Each path below is one point turned by a fixed rotation once a step. After each direction that follows a path, write how fast that rotation turns it, in degrees per step (0 if it stays still).
Each turn is a multiple of 5 degrees from 10 to 175, or 0.
Each row of a path follows its step; steps can be skipped.

step 0: [-15.4  19.3   6.6   9.4   6.0  17.0 -10.0 -18.1  -8.8  -8.8  -7.6  24.1
   3.7  -0.2   0.4  -1.2  25.8  -0.4 -18.7   7.9   9.4   8.4 -14.7  25.7
 -13.3   0.1 -13.0  15.5   0.6  -0.6 -14.4   7.1  -4.9  11.1]
step 3: [  9.7   0.8  12.8   4.5  14.5  -5.9 -19.6  -5.6   6.4  -9.1  -0.2  -3.0
 -16.0   1.8  15.7 -12.5  25.8  14.2  -2.0 -16.0   7.3  -6.9   2.4  11.2
 -11.9  -1.9 -10.4  -5.0  31.1   3.3 -19.5 -14.3 -13.2  17.3]
step 6: [-14.9 -16.7   6.7  -2.8 -11.0   3.7  -7.1  21.0   4.9  14.8   5.4   2.2
   3.3  24.8   0.9   1.9  10.8   1.3   5.4 -20.6  13.8 -16.3  -7.2  18.6
  -1.5 -11.8 -26.6   7.9  10.6   4.4 -25.4  12.2  -5.9  -4.1]
step 7: [ -5.0   8.4  -4.2  26.6 -28.8   0.4   0.3 -10.6   7.0  -2.1  -6.4  12.5
  -9.4   5.7   6.2  -8.1   7.9 -11.1   5.1 -26.3  -6.1  -6.0 -16.4  -7.8
   6.5 -24.9 -22.4   9.0  19.9  -3.5   1.9   0.9  -3.5 -14.1]
step 8: [  3.3  27.9   2.1  18.8  11.8  -1.9  -4.2  -3.5  -1.4  -2.8  -1.5  13.4
  -0.4 -12.8   6.5   6.6 -23.7   9.6   5.2 -20.1  12.4 -18.6 -20.5  13.1
   9.5 -13.3   8.0  21.8  16.7  15.1   6.7  10.9  -8.2  -2.2]
step 9: [ -8.2   8.8   1.9  -7.4  11.0  15.2  -2.2  -5.5 -14.0   8.5 -14.6  17.1
  -7.2  15.5  -7.6  -0.9   2.1   8.6   0.4   1.8  10.0  -8.7  -1.1  22.0
  12.6   8.0 -18.5  32.1   7.4  23.8  -0.3 -16.3 -18.5  -6.9]
step 10: [ 12.5  -9.9   6.1 -18.6 -17.2  22.2 -13.2   0.0   1.4   8.2   0.8  14.1
  -7.2  13.3   1.3 -23.7  -7.9 -15.8   4.3  -0.1 -13.2 -12.0 -18.4   0.0
  24.7  -3.6  -1.2   5.8  23.9   8.6   4.1 -20.7  -9.6   7.3]
step 12: [ -7.0  18.7  32.2  -1.6   6.7  20.1  13.2 -10.3 -23.3 -12.4   1.0  12.3
  -5.3   8.1  23.4  15.4  13.4  -0.4  -3.6 -12.6  -0.7  -7.9   5.1   8.5
   5.8   0.2 -12.0  -8.7  11.2   3.4 -19.3  -4.1  -7.1  12.4]
step 14: [ 10.0  16.0  -4.4  -8.2 -15.2 -12.8   1.5  -4.5 -13.0   1.5   9.7   4.0
  20.1  19.0  19.9 -22.0  -0.1  -8.9   4.9  13.4   6.5  12.4 -14.2  10.2
   3.2  -5.8  -2.8   5.8   6.4  18.4  -7.9  27.4 -23.2  -2.6]
[ 4.1  3.2  3.6  0.5 -1.2  0.7  9.3  0.7 -5.8 -4.8  5.5  5.6  8.2 -0.3
  1.6 -2.6  1.3 -1.2  6.7 10.0 -5.0 -1.6 -1.1 -1.7  2.2  9.7 -1.5 -1.3
  1.3  2.7 -0.6  0.8  4.7  1.4] => 20
[13.0  6.2 -1.8 -1.7 -2.5  1.3 -6.3  4.3  1.7  0.3 -5.3  0.9 -0.1 -4.1
 -1.2  1.1 -5.1 -2.8 -3.0  1.3 -4.2  0.2 -1.8 -4.1  5.3 -5.0 -6.3 -2.9
 -1.2 -2.3  6.6  4.6  7.6  0.8] => 125
[ -5.0   2.3 -10.0   4.0  -4.2  -5.3   1.7   9.2  -1.0   0.4   4.3   0.6
  -0.2  -1.9  -2.0   0.4   3.6   6.9   5.7   3.3   5.0  -4.7   2.2   0.7
   3.6  -7.3  -4.1  -8.4   2.1   1.5   1.5   0.3  -1.0  -3.8] => 35
[  1.9   0.3   1.7   0.6  -3.6   0.8  -7.4  -1.3   2.0  -4.5   1.1   1.0
   1.3   2.8  -2.2   7.9   5.6  -7.4  -0.1   3.0   1.6  -0.9   0.0   1.2
   1.5   0.6  -2.1  -1.7   0.8  -2.2  -5.5 -13.9   3.7 -10.4] => 120
[ 10.4   2.0 -10.2   4.5   4.5  -7.9   0.2  -6.8  -0.3  -2.0  -3.2  -0.9
  -2.1   0.2   0.1  -4.7  -2.4  -2.9   4.6   2.0   3.2  -6.5   0.2   0.8
  -3.3   1.1  -1.1   7.6  -2.1   4.0   0.1  -3.8  -5.8  -1.5] => 55

step 0: [  3.4   8.0   0.6  16.6 -15.5   1.4  25.9   1.9   3.7   1.0  -4.6  -1.6
 -18.8   5.6  -2.3  -6.8   8.6   8.7  -6.9  19.0  28.7  -9.4 -14.9  -1.5
   2.7  -8.6   5.3   1.4   5.8 -17.7   5.2 -13.6  -6.4 -26.8]
step 1: [ 17.9  -7.3 -10.7   0.9  14.7   2.3  12.5  -7.8  17.5   8.0   2.3 -11.7
  10.7  -4.3  -8.9   0.8   4.1   0.6  11.2  -3.8  14.9  16.8  -1.9  -5.3
  -8.1 -17.7 -32.2   3.1  -3.7  -1.8 -20.9  20.6   5.0  -2.6]
step 3: [  4.4  21.5  -7.6   4.5  -1.2  21.1  13.5   6.0  -9.4 -10.7  -4.2  10.8
   5.0   0.9  -7.8   0.1   4.7 -16.2   1.8   2.2   0.1 -13.5  11.3   4.9
  -3.9  16.5 -16.5 -21.9   6.9  13.5  -9.3  11.3 -28.7  -7.2]
step 4: [ -1.3  19.2  16.8  -4.0   2.9 -12.4   8.9  -3.9 -18.8  -1.8  16.5   4.1
  -8.6  14.5   4.3  -6.7   0.4  18.6  18.1   2.2  26.8  -2.3  -1.2   1.2
   6.4   3.7 -13.7  13.5  -5.3  21.7  15.5  11.2   9.0   8.3]
step 6: [ 19.4  -4.0   5.5 -23.2  17.4   6.2  -6.0   2.6   4.0  12.4   1.0 -19.5
  13.1 -19.4   2.6   1.6   9.8   1.3  11.3 -12.9   3.7 -10.1   8.5  15.2
  12.1   5.7 -27.4  -2.1  -1.2  -1.5 -10.8   3.2  18.3  -2.1]
step 8: [  3.4  20.9  13.1   4.6 -17.9   6.5   2.0 -15.9  -9.1  -4.1  -8.3   3.7
  33.4  16.1   5.8  -3.1   4.4   0.9  -2.8   9.4  -8.4   2.8  20.2   0.1
   4.2  13.5 -20.4  -7.0   6.6  -4.0   4.7  11.5 -11.0 -14.4]
step 9: [ -9.7   1.9  13.3   9.9  25.1 -10.5 -10.9  -8.0  -3.5  10.3  11.7  -0.3
 -15.1  18.3  -2.8   6.7   7.6   3.8   6.5   4.7   2.3   8.7   7.0   5.4
  15.3  -2.0  -0.7  17.2 -25.2   1.1  25.5  15.5  12.2 -10.5]
step 11: [ 21.1 -14.2   0.5   3.1   0.8   4.3   0.3  13.0 -27.2   0.8 -10.4 -16.2
   4.2 -18.4   0.9   0.1  19.0  18.4   6.5   2.4  -6.6  -8.1  10.5  19.3
  29.1  -0.8   4.0   8.8  -0.2   2.6 -11.2   0.8   3.7  -6.0]
step 13: [ 16.3   6.8  14.6   6.1 -21.5  12.4   1.2 -10.7  12.2  -8.4  -6.0  -5.5
  16.0   4.9  -7.6  -1.1  -8.9   3.7 -11.3   9.3  15.8  10.7  24.5  -9.1
   8.5  -8.7   0.0   3.6 -18.7 -18.1  -0.9  11.4   6.1 -20.8]
[ 5.1  0.5  4.3 -2.9 -3.9 -2.7  2.5  0.2 -5.4 -6.2  0.9 -2.6  4.8 -5.3
 -5.3  4.5  5.3 -1.8 -4.2 -8.5 -3.3  0.4  4.3 -0.8 -6.7 -6.3 -5.2 -0.9
 -3.2  1.8  0.1 -0.3 -4.6 -9.4] => 145
[-1.2 -3.8  7.9 -2.7 -0.5  1.6 -3.8  3.8 -4.5 -2.0  1.6 -2.2  7.2  3.9
 -2.6  4.7 -3.7 -0.2  6.0  6.4  3.4 -6.2  6.3 -2.3 -3.3 -5.4 -3.2  0.6
  3.4 -6.4 -5.9  3.3  1.4  7.9] => 155
[ 2.7  0.5 -3.4 -7.2  4.9  6.9 -3.3  7.2 -2.1 -1.7  1.0  0.6 -1.9 -2.6
  2.4  0.2  2.6 -3.8 -6.6 -4.4  0.3 -5.0  3.6 11.6 -0.2  1.2  6.1 -6.3
 -2.5  0.1 -4.3 -2.7 -1.0  6.5] => 90
[ 2.6  6.5 -2.4 -2.5  0.0  1.9  8.2  5.4  2.0  1.1  1.2  9.6  1.5  2.5
  3.0  4.3  1.1  3.2  1.4 -3.0 -6.9 -5.9  5.7 -8.7  2.3  3.9  2.0  8.6
 -4.1 -2.4 -2.7 -1.6 -0.7  1.3] => 80
[ 3.8  0.0 11.8  0.2  2.2  0.3  1.7 -1.9 -2.2  5.2 -7.3  7.3 -4.7 -3.8
 -0.3 -0.2  7.4 -2.8 -3.4  9.0 -8.8  1.7 -2.0  2.5 -4.8  1.7 -1.5 -0.4
  3.1 -1.2 -0.9 -0.7  3.4  2.0] => 120
[ -5.8   3.6   2.0 -13.0   2.4  -1.5  -3.9   2.7  -0.6   3.0  -0.8  -0.2
   1.2   0.8  -1.0   0.8  -7.0   0.7  -2.6   0.4  -2.9  -3.2  -3.6   2.0
   2.2   5.6 -12.8   2.1   2.1   3.1   6.7  -3.4  -3.1  -1.4] => 25
[ -1.4   3.3  -1.2   4.9   3.4  -3.6  -1.4   0.3   1.9  -2.1  -2.6   2.4
  -2.9  -9.3   3.5   7.7  -6.5   3.2   4.5  -0.1  -5.4  -1.0   1.2  -1.1
   6.6  -6.9  -4.8 -11.4  -2.1  -0.2  -2.7  -3.9   3.5   0.5] => 85
